146	129	129	137	133	138
130	136	114	152	115	141
gives 146

128	134	129	121	143
126	119	133	132	133
140	121	101	114	102
gives 126

127	135	142	128
120	140	150	128
133	126	117	128
gives 120

146	112	118	149
138	127	120	156
122	126	156	127
gives 138

126	125	127	137	127	122	130
120	115	122	153	139	99	142
gives 126

146	106	148	98	151	152
105	154	113	158	106	107
gives 146

117	132	124	114	126	153	131
148	128	140	136	131	121	128
118	140	123	124	126	140	128
gives 148

117	105	118	109	118	123	129
138	128	121	114	102	115	149
125	127	112	124	114	127	123
gives 138

121	120	145	121	106
121	120	111	131	100
gives 121
---
[149 131 128 127 123 128] Answer: 123

[[140 134 139 131]
 [122 121 153 137]] Answer: 153

[152 118 112 126 124 115 128] Answer: 115

[116 103 130 123] Answer: 130

[103 135 140 157] Answer: 140

[148 123 149 158 112] Answer: 158

[116 155 127 128 139 126] Answer: 139

[141 143 126 127 100] Answer: 127
---
((158, 116, 122, 112), (112, 126, 130, 109)) Out: 158, 109
((127, 123, 132, 125, 127), (106, 145, 138, 106, 126)) Out: 127, 126
(145, 100, 119, 115, 144) Out: 145, 144
(126, 109, 146, 103) Out: 126, 103
((131, 103, 112, 113, 141, 122), (110, 124, 121, 132, 107, 131)) Out: 131, 131
(106, 144, 130, 109, 110, 114, 120) Out: 106, 120
((129, 132, 142, 138, 149), (128, 130, 149, 147, 150)) Out: 129, 150
(129, 128, 150, 144, 128, 127) Out: 129, 127
---
[126 128 125 152 123 120] --> 120, 126

[[128 148 148 149 149 128 148]
 [128 128 149 128 149 149 128]
 [128 129 149 128 149 128 128]] --> 148, 128

[124 134 130 151] --> 151, 124

[156 126 124 117] --> 117, 156

[135 150 140 127 148] --> 148, 135

[117 129 133 157 120] --> 120, 117

[135 127  99 115 142 145] --> 145, 135
---
Q: 132,106,134,130,125,134,118
A: 132
Q: 123,153,129,119,117,118
A: 123
Q: 132,123,126,130,103,115,125
A: 132
Q: 128,133,126,113,106
A: 128
Q: 116,143,127,103
A: 116
Q: 143,157,121,114,140
A: 143
---
[112 130 132 132 106 126] -> 112, 126

[[127 105 132 117 136]
 [121 133 115 136 120]] -> 127, 120

[[140 128 130 112 104 138]
 [112 129 130 126 139 111]
 [114 138 133 134 132 126]] -> 140, 126

[132 132 146 106 137 120] -> 132, 120

[114 140 127 101 128] -> 114, 128

[[131 116 116 120 148 139]
 [129 117 133 121 108 109]
 [124 154 145 151 145 131]] -> 131, 131

[126 130 151 118 113 113 101] -> 126, 101
---
[[120 150 129 118]
 [124 153 105 134]
 [135 134 123 133]] | 153

[[129 128 123 136 126 128 125]
 [153 119 127 133 128 149 120]] | 119

[[116 157 136 137 128]
 [146 152 128 112 142]] | 152

[[126 144 121 111 119 124 126]
 [129 116 115 116 100 145 138]] | 116

[[ 98 129 120 147 138]
 [143 143 137 114 134]] | 143

[[118 138 120 145 130 112]
 [143 132 124 150 130 135]
 [117 129 139 115 137 110]] | 132

[[108 129 134 133 145 123]
 [119 115 133 116 132 103]] | 115
---
[[126 153 121 125 130 146 137]
 [128 140 120 128 125 146 119]
 [137 144 116 131 133 148 130]]: 146

[[125 137 136 150 134 121 123]
 [126 135 140 150 134 122 126]
 [130 132 148 148 133 125 133]]: 122

[[150 112 136 138 126 149 132]
 [128 103 143 108 124 129 137]
 [128 142 114 127 133 118 115]]: 129

[[122 142 114 149 127 108 145]
 [140 131 143 150 118 147 107]
 [113 130 141 114 139 137 145]]: 147

[[123 112 117 147]
 [113 111 128 122]
 [104 125 132 140]]: 128

[[146 117 134 123 114 129]
 [135 117 125 132 110 109]
 [143 122 115 125 113 105]]: 110
---
[[116, 134, 127, 136, 127, 141, 150], [117, 131, 126, 134, 128, 139, 144], [118, 130, 127, 133, 129, 138, 141]] 134
[[132, 111, 142, 146], [132, 104, 116, 154], [130, 156, 143, 124]] 111
[[129, 128, 126, 124], [132, 127, 123, 151], [128, 128, 128, 128]] 128
[[149, 121, 115, 122, 117], [140, 138, 122, 145, 116], [134, 151, 134, 133, 130]] 121
[[128, 121, 149, 132, 114, 118, 128], [107, 131, 139, 120, 116, 125, 135], [115, 146, 120, 118, 139, 141, 134]] 121
[[144, 125, 126, 140, 146, 139], [131, 118, 103, 132, 125, 145], [104, 119, 112, 111, 146, 117]] 125
[[104, 132, 109, 138], [127, 138, 132, 110], [114, 131, 120, 117]] 132
